In the rows, zero is written as 128.
Families of rows that turns and mirrors carry onto each other, the same ones carrying the whole set onto itself: the rest of each named row's family, in list order
4 families of 8 rows
zubo: [162 134 141 125 112 111 124 119 136 106  74 109 113 110 144 156 156]
sepo: [ 80 139 103 145 130 115 134 113 139 122 176 126 125 154 150 116 122]
bizu: [148 150 122 139 136 150 141 114 116  73  91 118 100 142 132 148 158]
Susa: [ 88 143 122 170 163  90 124 115 143 110 156 126 131 143 119 120 130]
deki: [133 135 127 139 133 122 134 105 137  86  63 118 117 136 107 135 145]
zago: [ 93 136 153 107 118 100 155 117 138 139 115 164 149 123  99 101 111]
Fus: [118 119 171 148 134 115 100 166 139 136  95 139 124 148 126 163 115]
Giguv: [141 151 140 123 116 151 144 162 130 138 140 176  95 123 141 128  68]
pek: [153 180 125 123 167 160 141 127 119 129 112 119  67  94 137 107 110]
Lupon: [104 146 151  99 116 126 180 114 128 109 133 167 138 140 115 120 119]
Lodep: [154 153 127 119 161 114 131 118 161 118  98 100  73  85 142 130 109]
ven: [145 136  89 159 125 130  86 132  98 111 140 131 123 113 108  92 154]
Rin: [105 152 123 148 138  73 142 111 151 127 176 132 134 111 151 119 125]
zum: [157 129 113 133 105 169 164 134 136 139 120 153 110 117 135 106  75]
kuvul: [132 138 162 121 149 132  91 158 104 173 115 124 121  90 107  99 133]
kopo: [ 94 148 141 115 119 128 182 105 138 159 133 145 139 123 140  99 102]
Navi: [128 141 174  92 137 147 114 160  88 157 139 138 120 107 117 111 147]
bedez: [124 133 136 110 131 149 135 107 133 114  67  91 100 138 139 141 149]
Lega: [129 119 160 132 155 156 108 154 101 174 152 100 130 110 131 108 144]
Fomis: [139 137 139 115 109 101 180 109 149 132 134 156 144  90 123 105 105]
fot: [124 117  96 122 123 151 110 124 101 118 169 112 130 124 116  87 158]
gapa: [145 152  97 143 123 150 100 146  85 116 174 142 108 118 133 102 146]
kipag: [142 167 112 159 177 132 126 118 142 127 102 113  78  94 122  99  97]
Goka: [ 98 168 122 152 170 118 151 108 126 101 175 125 116 137 135 116 142]
Volit: [157 113 173 151 136 108 104 164 133 141 126 114 132 115 148 166 142]
Pidap: [131 114 162 145 115 146 109 154 116 149 103 116 128 152 158 162 142]
kuvo: [172 128 116 133 117 123 143 145 162 118 132 150  98  96 137 126  70]
Kep: [116 133 184 133 151 131 125 159 125 122 123 128 116 159 140 173 135]
ladak: [137 126  97 127 109  96  95 129 120 106 176 128 128 108 131 110 155]
Beke: [146 140 115 145 106 133 120 155 133 145 120 176 109 110 122 104  67]
medil: [141 141 113 139 166 163 139 126 152 122 109  96  70 119 144 123  90]
Tuf: [149 116 156 108 146 114 100 149 116 148 156 105 131  82 113 108 159]

Same family as Giguv: bizu, pek, Lupon, Navi, gapa, Goka, Kep
Same family as deki: Susa, zago, Fus, ven, kuvul, kipag, Beke
Same family as bedez: sepo, zum, kopo, Lega, fot, Pidap, medil

Families of rows that turns and mirrors carry onto each other, the same ones carrying the whole set onto itself: the rest of each named row's family, in list order
5 families of 5 rows
sipev: [ 91 129 170 178  79 155 115 112 163 106 107 158 131 107 155 187 130 108
  95 108  77 163 171]
repa: [ 94 156 159 170  99 155 114  94 164 114 103 151 131 103 162 198 147 129
 103 121  81 187 165]
mafuz: [113 145 148 139 124 132  75 164 133 128 108  87 110 106 131 169 174 154
 110 108  70 193 121]
vos: [ 85 169 178 147 116 136 138 162 158 118 138 173 121  92 125 118 144 135
 122 114  99 107 137]
kas: [131 138 216 139 136  96 117 174 139 127 141 144 136 101 141 143 121  63
 119  83  73 164 191]
sol: [109 122 158 149 101 136  70 187 134 116 112 102 111 109 121 155 157 129
 103  95  63 172 124]
Fasot: [ 92 142 193 139 117 122 160 150 147 134 140 148 117  94 128 120 130 132
 118 107 108  84 153]
Vali: [126 174 198 141 145 106  98 175 148 116 136 162 139  97 142 147 140  75
 125  95  68 195 174]
Malos: [114  90 174 144  98 124  92 181 124 130 115  79 107 113 122 155 142 122
  98  86  70 145 141]
risud: [ 99 153 191 125 139 114 173 124 142 152 137 123 113  92 137 134 141 154
 124 116 118  94 157]
gezug: [ 85 159 184 116  64 111  76 192 161 158 139 155 127 108 178 143 153 100
 103 132  90 161 160]
zipo: [134 194 191 127 169  99 108 147 144 133 133 140 138  94 153 161 155 100
 133 107  77 213 174]
veva: [122  95 174 130 119 112 109 154 116 150 113  51 104 111 132 168 149 143
 103  93  81 150 148]
vom: [104 116 181 158 102 134 148  76 149 139 107 109 125 106 167 203 129 128
  97 111  94 152 189]
Ded: [ 88 197 167 137 137 135 138 142 158 127 134 164 121  88 133 130 161 158
 130 127 104 133 131]
Vada: [ 97 188 174 125 151 121 159 119 149 147 134 133 116  88 141 140 160 170
 131 128 116 124 143]
ponol: [ 98 104 184 170  82 142 137 100 154 123 109 132 126 109 158 190 119 106
  91 103  85 141 187]
Remo: [141 136 221 123 156  81 140 146 129 150 139 110 131 100 150 156 125  81
 122  88  86 162 201]
rike: [122 129 157 126 136 118  98 143 122 149 109  56 105 107 137 177 169 163
 110 107  81 180 135]
kove: [ 91 189 173 104  90 109  78 167 161 170 134 140 126 104 188 158 173 127
 112 147  97 187 154]
mufug: [102 134 201  92  88  85 118 152 142 197 140  96 118 109 190 159 147 118
 104 131 111 140 185]
fakil: [ 92 125 202 109  64  97 100 182 149 174 142 128 122 111 180 143 137  94
  98 123  99 131 178]
besa: [101 173 183  90 104  92 105 142 149 194 135 104 121 105 196 167 169 138
 112 146 110 174 170]
dape: [103 148 165 158 113 142 135  71 155 134 103 120 126 103 169 208 147 141
 104 122  91 180 175]
pipa: [143 171 205 116 177  84 133 129 133 153 134 108 132  96 157 167 146 104
 130 102  88 192 191]

Same family as zipo: kas, Vali, Remo, pipa
Same family as sol: mafuz, Malos, veva, rike
Same family as besa: gezug, kove, mufug, fakil

Families of rows that turns and mirrors carry onto each other, the same ones carrying the whole set onto itself: the rest of each named row's family, in list order
6 families of 6 rows
Fulo: [174 144 142 133 114 109 115 130 145 147 115 109]
Ruz: [115 124 109 115 132 135 142 107  73 127 115 152]
rab: [121 177 156 121  92 144 131 136 141 164 124 165]
Bedo: [112 136 159 171 109 150 133 164  79 140 173 120]
giga: [108 131 133 134  94 118 134 150  69 137 165 105]
mone: [116 179 138 136 164 103 122 141 139  98 166 114]
nasi: [124 151 113 108 156 162 133 121  82 127 116 167]
ger: [128 132 155 132 148 196 152 130 135 136 134  97]
Mavog: [104 158 135 119 102 138 148 156 143 141 141 185]
gamok: [121 113 127 125 148 130 142 118  63 137 119 149]
Moze: [161 151 162 134 118  85 123 118 125 135 134 100]
kif: [102 136 123 132 157 151 153 106  76 141 109 145]
Salaf: [184 151 132 130 140 101 107 123 102 129 133 122]
Fomeg: [133 148 171 163 137 191 135 118 111 156 143 111]
pumo: [116 114 115 111 140 144 122 122  77 122 103 131]
Nonur: [105 167 133 122 105 145 128 159 148 143 113 172]
sudo: [107 129 136  91 153 153 130 100  86 119 122 132]
Paneg: [111 126 154 163  99 135 149 166  91 122 176 117]
fofip: [176 153 130 121 125 104 126 123 143 167 142 125]
vazo: [118 168 154 128 181 137 158 152 139  93 151 137]
guz: [114 162 154 136 159 113 134 135 144  79 160 116]
peno: [108 162 144 112 124 134 126 160 144 142 144 189]
Beda: [ 85 178 152 122 153 110 153 135 136  97 135 134]
Fadu: [123 140 130 154 127 113 154 175  74 118 170 118]
geris: [121 155 134 111 110 129 139 161 156 169 154 166]
veg: [105 161 151 113 170 120 118 144 153 101 159 136]
Zoziv: [170 144 169 141 141 184 143 139 127 148 158 113]
res: [111 116 159 169 123 120 147 156  72 134 154 118]
napun: [157 159 116 120 130  94 102 121 131 147 150 111]
fifof: [134 175 129 134  99 147 144 169 123 163 147 172]
Veni: [104 165 140 139 155 105 139 153 146  89 134 108]
lod: [176 152 126 127 110 110 117 106 132 150 134 120]
koni: [130 151 150 145 163 191 158 108 116 146 143 109]
zoti: [123 139 171 124 123 188 159 133 131 152 163 102]
dof: [107 128 133 157  95 144 138 176  90 135 156 103]
zuz: [141 145 159 139 145 195 144 103 130 132 145 108]

Same family as Fulo: ger, pumo, Nonur, Veni, dof
Same family as fifof: nasi, Salaf, vazo, Fadu, Zoziv
Same family as Fomeg: kif, geris, veg, res, napun

